Input:
[[125 122 142 134 146 132 118 129 145 133 129 137 129 114 143]
 [130 135 122 125 113 126 136 133 113 126 135 123 125 150 108]
 [123 143 129 126 120 122 137 135 112 116 118 118 136 143 117]
 [126 139 115 123 107 121 139 125 116 126 119 113 134 135 117]
 [126 140 116 123 108 120 140 126 115 125 119 113 135 136 115]
 [133 117 117 122 129 132 127 112 142 136 133 132 121 108 145]
 [137 126 135 133 151 130 122 138 118 104 134 130 122 132 135]
 [132 124 108 121 112 126 133 110 137 140 129 121 127 112 134]
 [126 139 116 123 108 120 139 126 115 125 119 112 134 135 115]
 [129 133 119 125 107 126 137 129 118 134 135 123 126 145 105]]
Output: 130

Input:
[[126 129 127 129 130 123 126]
 [140 130 132 105 110 140 128]
 [142 132 133 105 111 142 128]
 [132 134 123 120 129 136 120]
 [124 113 130 123 112 128 134]]
Output: 140

Input:
[[136 132 130 133 128 136 134 125 126]
 [118 152 121 148 156 126 145 128 128]
 [138 130 127 137 125 127 131 129 127]
 [122 126 125 125 127 123 126 127 130]
 [126 142 136 116 114 125 108 124 128]
 [130 140 128 129 130 126 124 129 127]]
Output: 118

Input:
[[118 124 130 127 108 129]
 [141 110 124 136 122 106]
 [103 140 146 152 126 141]
 [114 143 144 146 145 138]
 [104 120 146 131 109 147]
 [128 133 131 145 124 126]
 [108 104 127 109 146 116]
 [119 122 132 107 122 123]
 [112 144 105 107 146 115]
 [142 152 139 109 130 145]
 [115 113 137 136 117 151]]
Output: 141

Input:
[[122 148 150 131 138 122 123 133 121 121 150 123 126 127 132]
 [126 120 126 136 117 133 125 126 131 125 125 131 125 132 131]
 [138 110 103 111 127 128 141 119 149 139 102 134 132 128 114]
 [122 147 150 132 137 121 122 132 124 120 151 124 127 127 130]
 [133 111 108 113 121 130 142 117 146 138 105 133 127 132 119]
 [125 135 141 137 129 126 120 130 129 120 139 129 126 129 130]
 [126 126 133 138 121 130 121 129 130 121 132 130 126 131 131]
 [122 147 145 138 137 127 119 141  99 123 151 119 130 122 140]
 [126 132 137 138 127 128 120 130 128 121 135 130 125 129 131]]
Output: 126

Input:
[[139 113 100 140 132 130 114 139 127 126 138]
 [109 128 120 121 126 120 132 158 129 123 113]
 [123 141 157 120 126 128 140 109 129 131 126]
 [144 151 125 128 124 122 132 122 119 123 103]
 [114 107 136 127 131 135 125 129 138 134 156]]
Output: 109
---
[129 142 107 142 140 156 133] yields 140

[[154 108 105 141 102]
 [106 115 117 101 145]
 [142 135 132 144 116]] yields 117

[124 119 121 135 106] yields 121

[142 156 135 141 122 128 128] yields 135

[[124 127 124 124 126 129 129]
 [120 112 142 132 120 104 113]
 [134 137 115 125 133 138 129]] yields 126

[116 131 121 123 116 149 132] yields 123

[134 107 107 120 138] yields 120
---
[131 140 153 114 105] Answer: 131

[111 135 125 134 139 133 153] Answer: 134

[119 129 135 131 104 114 135] Answer: 129

[151 124 115 148 125] Answer: 125

[149 135 125 129 128 141 131] Answer: 131

[141 131 157 126 120 105 119] Answer: 126

[134 119 128 139 154] Answer: 134

[106 123 130 138 128] Answer: 128

[[114 119 124 118 122 131 124]
 [135 120 122 136 130 125 148]
 [137 149 127 136 133 141 122]] Answer: 127
---
[ 99 114 119 115 136] gives 99
[116 129 132 124 104] gives 104
[157 146 105 117] gives 105
[114 128 127 116 117  98 129] gives 98
[130 143 142 150 111 137 138] gives 111
[129 133 106 134] gives 106
[136 128 133 135 105] gives 105
---
[130 103 127 128] out 128, 130

[149 136 123 151 134 133 151] out 151, 149

[125 121 128 155 120 115 133] out 133, 125

[[130 132 133 116 122 129 129]
 [127 125 129 128 127 124 128]
 [136 149 130 130 115 133 127]] out 129, 136

[[108 128 139 137]
 [ 99 158 135 129]] out 137, 99

[126 157 136 115] out 115, 126

[104 113 111 109 113 101 152] out 152, 104

[126 103 123 121 117 111] out 111, 126

[[121 141 106 138 128 127]
 [130 129 126 139 116 136]] out 127, 130
---
((154, 124, 121, 136, 134, 106), (131, 116, 121, 151, 125, 128)): 124
(118, 134, 115, 103): 134
(153, 129, 113, 134, 140, 130): 129
(130, 152, 129, 110, 100): 152
((125, 135, 114, 122, 137, 136), (135, 122, 128, 131, 145, 138), (147, 123, 148, 137, 155, 117)): 135
(119, 102, 136, 130, 150, 131, 145): 102
((148, 140, 149, 140), (147, 139, 155, 139), (139, 142, 143, 139)): 140
((143, 157, 116, 138, 155), (145, 98, 110, 138, 101)): 157
(125, 155, 141, 139, 114): 155
(124, 149, 120, 137, 141): 149
